Turns in one plane each, and the order they were made in; the first pair answered
Z_384 (before -> after):
-0.341 -0.324 0.585 -1.181 0.832 0.778 0.586 -1.993 -1.472 -2.366 0.978
 -0.637 -0.851 -0.247 -0.371 -> -0.454 -1.025 1.253 -0.941 0.989 1.254 0.241 -1.929 -0.853 1.190 0.804
 -0.471 -0.409 -1.237 -0.826
1.672 -0.822 0.429 1.317 0.358 -0.285 -2.016 1.227 -0.097 1.451 1.553
 1.172 1.261 -1.000 -0.274 -> 2.480 -0.079 -0.194 1.406 0.018 -1.132 -2.136 1.785 -0.149 -1.015 1.502
 1.102 0.984 -0.406 0.175
0.070 0.063 0.677 1.499 1.970 -0.865 1.020 -0.160 -0.551 -2.365 1.099
 0.836 -1.085 1.452 0.537 -> -0.577 -0.857 1.339 1.201 2.764 0.727 0.748 -1.008 -0.641 -0.742 0.990
 0.182 -1.114 1.179 0.072
0.565 -0.655 -0.262 -1.012 -0.116 1.262 -0.753 0.367 -2.132 3.084 -0.785
 -0.489 0.660 -2.276 -1.069 -> 1.303 0.790 -1.074 -0.378 -1.269 -0.630 -0.531 2.120 -1.697 2.391 -1.005
 0.308 1.247 -2.039 -0.949
Z_932 (before -> after):
1.047 -1.244 -0.965 -2.667 1.104 2.604 0.487 -0.124 -1.767 -2.654 0.200
 -0.262 0.313 -0.081 0.048 -> -0.996 -1.518 -0.951 -2.893 -0.578 2.274 0.590 -0.644 -1.174 0.790
 -1.184 -1.103 1.014 -1.175 -1.055
-1.606 -1.966 1.195 -0.334 1.033 1.929 -1.151 -1.527 -0.315 0.041 -0.503
 -1.512 -0.719 0.903 -0.677 -> -0.994 -1.871 1.748 0.267 1.496 1.629 -1.166 -1.115 -0.051 1.913 0.131
 -0.129 -0.181 0.334 -0.713
2.158 -0.665 2.097 1.144 2.172 0.725 -1.165 -0.193 0.417 1.768 1.459
 1.443 0.082 1.017 0.873 -> 0.627 -0.726 0.426 -0.083 1.235 1.425 -0.223 -1.437 0.392 -3.228 0.485
 -1.019 -1.205 2.260 0.900
Z_239 (before -> after):
-1.056 -1.317 -0.700 -2.085 -0.067 1.402 -0.389 0.239 -1.563 0.190
 -1.702 -0.548 -0.331 -0.858 0.148 -> -0.228 -0.874 -0.741 -1.266 1.074 1.250 -0.469 0.087 -1.216 -2.212
 -0.556 -0.419 -1.079 0.488 1.011
0.374 0.579 -1.242 -1.020 -1.593 -1.201 0.146 0.428 -0.537 -0.633 -0.613
 0.739 0.472 0.708 -0.166 -> 1.151 0.306 -0.034 0.174 0.096 -1.018 -0.152 -0.017 0.103 -0.855 0.864
 1.338 -0.255 1.733 0.664
-0.460 0.212 0.234 1.360 0.268 -1.392 -0.704 0.846 0.091 1.748 -0.130
 0.235 -0.094 -0.508 0.505 -> -0.742 0.451 -0.754 0.053 -0.857 -1.703 -0.376 1.247 -0.195 0.509 -0.989
 -0.316 0.222 -0.320 0.365
-1.279 -1.420 0.685 -0.144 0.460 0.885 -0.230 -1.191 0.412 2.805 -0.161
 0.198 0.032 -0.272 -0.459 -> -1.581 -0.233 -1.488 -1.499 -1.513 0.458 0.144 -0.585 -0.415 -0.263
 -1.510 -0.905 0.021 -0.027 -0.198
Z_355 (before -> after):
-1.023 1.384 -1.986 -0.926 -1.289 -0.947 0.577 0.517 0.171 -5.156 -1.981
 -2.096 -1.477 1.501 0.127 -> 2.662 -0.617 0.102 -1.775 2.808 1.519 -1.518 2.187 -2.619 2.444 0.061
 2.319 0.790 -1.983 0.599
-1.649 0.227 1.669 1.118 -0.460 0.002 -0.537 -1.363 -0.284 0.010 0.096
 -0.550 -0.163 -0.209 -0.110 -> 0.043 1.191 0.682 0.654 -0.688 -0.945 -0.414 0.393 -1.214 -2.201 0.599
 0.300 0.302 -0.120 1.118
-1.886 -2.186 2.123 -0.015 1.587 1.213 0.443 -2.557 0.749 2.257 -0.300
 -1.365 -1.361 -0.249 -0.389 -> 0.376 0.400 -1.082 -0.934 -0.170 -1.272 1.020 0.366 -0.268 -4.729 -0.343
 -0.672 -0.966 1.033 0.715
Z_353 (before -> after):
1.692 -0.824 -1.109 -0.161 0.927 -0.530 -0.188 0.967 -1.510 -1.720
 -0.207 1.897 0.352 -0.763 2.116 -> -0.375 -1.865 -1.423 -1.250 0.097 1.183 0.507 -1.309 -1.471 -2.341
 -1.214 -0.446 -0.426 -0.576 1.438
-1.258 -2.629 -0.334 -0.210 1.882 2.994 0.355 -2.594 0.828 -1.561 0.365
 -1.024 -1.950 1.093 -0.572 -> -2.497 -1.176 0.265 1.999 -0.830 -0.356 0.801 -1.592 3.402 0.535 -0.772
 -0.950 -1.386 0.896 -1.553
1.971 0.311 0.178 0.371 1.944 0.125 0.061 0.406 -0.838 -1.571 1.352
 1.387 -0.638 0.863 0.799 -> -0.317 -0.315 -0.200 -0.199 1.400 1.683 0.169 -1.605 -0.570 -1.911 0.301
 -1.032 -1.246 0.941 0.034
Pairs:
Each pair is 2 to 3 turns apart.
2.113 0.518 -0.572 0.432 0.796 -1.305 -1.029 1.946 -2.143 2.747 1.275
 2.089 2.184 -0.193 -0.733 -> 1.246 -1.371 0.304 0.261 3.527 2.157 -0.477 -1.972 -2.166 -0.411 2.157
 -0.596 -0.380 1.544 -0.357 | Z_932 then Z_355 then Z_932
1.384 0.489 -0.198 3.002 1.001 -1.749 -0.677 0.532 0.734 1.622 0.723
 1.999 -0.307 0.723 -0.076 -> 1.876 0.101 -0.031 2.576 2.182 -0.855 -0.524 0.249 0.220 0.113 1.266
 1.782 -1.047 1.225 0.328 | Z_355 then Z_353
1.365 1.938 -1.422 0.354 -0.505 -3.055 0.163 3.054 -1.541 0.824 -0.985
 1.765 3.007 -0.339 0.749 -> -1.584 -0.853 -2.067 -2.691 0.370 1.821 0.721 -1.174 -2.788 -1.755
 -2.662 -2.558 0.983 0.364 0.063 | Z_353 then Z_353
-1.645 0.524 -0.372 0.187 -1.996 -1.026 0.155 -0.070 1.011 1.114 -1.382
 -0.821 0.543 -0.781 -0.823 -> -0.335 1.153 0.352 1.568 -0.075 -1.420 0.442 -0.407 1.281 -2.340 0.413
 -0.217 -0.829 1.209 0.144 | Z_384 then Z_239
1.742 0.149 -0.480 -0.688 -0.289 -1.121 -0.053 1.814 -0.767 -1.017
 -0.612 1.512 1.298 -1.312 -0.001 -> 0.109 -0.001 1.527 1.686 -0.217 -1.849 0.110 -0.006 1.742 0.957 -0.301
 0.722 0.502 -0.391 -0.739 | Z_239 then Z_355 then Z_384
-2.861 0.530 -0.587 -1.016 -3.250 -2.375 0.843 -1.115 1.232 -3.530 0.325
 -2.655 -0.022 2.046 -1.307 -> -0.878 -2.836 1.443 -3.013 1.279 2.591 -0.839 -1.527 -1.734 3.682 1.961
 -0.624 1.112 -1.070 -1.379 | Z_355 then Z_932 then Z_355
-1.893 -1.539 1.243 -0.951 0.165 2.166 0.052 -2.051 -0.082 2.388 -0.825
 -2.544 -0.495 -0.663 -0.810 -> 2.381 0.638 2.107 2.020 2.468 -1.248 -0.283 1.041 0.046 0.883 1.956
 1.208 0.084 0.808 0.769 | Z_353 then Z_932
0.668 1.403 -1.202 0.341 -2.405 -1.406 -0.152 1.629 -0.009 0.244 -0.573
 1.369 0.926 -0.524 -0.106 -> 0.275 -0.111 -1.610 -1.720 -0.555 1.966 -0.147 -0.379 -1.776 -2.040
 -0.576 -0.187 -0.275 -0.354 0.353 | Z_353 then Z_353
0.326 1.094 0.569 -0.044 1.217 1.515 0.672 -0.666 -1.699 -4.032 -1.523
 -0.849 0.007 2.788 -0.058 -> -1.054 -0.042 2.987 1.715 1.812 2.022 0.455 -1.990 0.001 1.250 -1.036
 -0.503 0.164 1.948 -1.015 | Z_239 then Z_353
1.461 -0.276 -0.587 -2.350 -0.359 0.580 -0.579 1.843 -2.175 0.895 -1.556
 0.214 2.736 -2.472 -1.070 -> -1.457 -0.711 -0.258 -2.148 -1.566 1.389 -0.117 -0.617 -0.579 0.357
 -2.791 -2.509 1.549 -1.662 -1.647 | Z_353 then Z_355
-0.457 1.817 -2.055 1.370 -1.918 -1.447 -0.677 1.463 0.294 -3.211 -0.062
 0.780 0.297 1.617 0.408 -> -1.023 -1.170 0.339 0.771 0.325 1.856 -2.007 -0.469 -0.287 4.312 0.216
 1.161 0.885 -0.886 -0.637 | Z_239 then Z_353 then Z_239
0.890 -1.124 1.182 -0.670 -0.957 0.828 -0.831 -0.918 1.418 1.819 -0.101
 -0.100 -0.036 -0.511 -0.478 -> 0.624 -1.308 0.477 -1.806 -0.713 1.458 -0.615 -1.407 0.697 0.567 -0.344
 -0.754 -0.396 -0.468 -0.347 | Z_932 then Z_353 then Z_239
2.854 0.334 -1.088 -1.738 1.350 0.327 -0.452 1.728 -2.293 -2.088 1.305
 2.121 0.552 -0.997 1.079 -> -2.646 -0.773 -1.274 -2.236 -1.992 1.627 0.483 -1.805 -0.477 -0.043
 -2.111 -1.815 -0.534 -1.327 -1.360 | Z_355 then Z_239
-0.813 -1.278 1.497 0.215 0.672 0.048 1.161 -1.178 1.267 0.497 1.294
 -0.784 -0.805 0.531 -1.675 -> -1.448 -0.307 0.031 -0.428 -1.358 -1.036 1.416 -0.620 1.656 -0.950 0.033
 -1.352 -0.160 0.468 -1.887 | Z_932 then Z_355 then Z_932
-0.227 -1.706 0.948 1.078 1.108 0.067 -0.496 -0.006 -0.147 4.272 0.187
 0.732 0.320 -1.634 -0.122 -> -0.230 -0.830 -1.728 -1.226 -1.470 -0.395 0.045 1.675 -1.337 2.349
 -1.650 0.560 1.315 -2.199 -0.071 | Z_239 then Z_355 then Z_353
-0.116 0.360 1.249 2.347 0.337 -1.538 -0.555 -1.076 2.923 2.427 0.781
 -0.315 0.208 1.269 -1.156 -> 1.610 0.640 0.714 1.817 1.226 -1.193 -1.304 0.860 1.493 2.672 1.308
 1.613 1.083 0.170 -0.593 | Z_355 then Z_355
1.385 -0.282 0.022 -0.067 1.300 0.600 0.057 0.344 -0.694 -2.788 1.161
 0.421 -0.314 0.422 1.026 -> -0.237 -1.722 0.494 -1.320 0.697 2.273 -0.273 -0.737 -0.922 1.544 -0.041
 -0.331 0.197 -1.304 -0.365 | Z_384 then Z_239
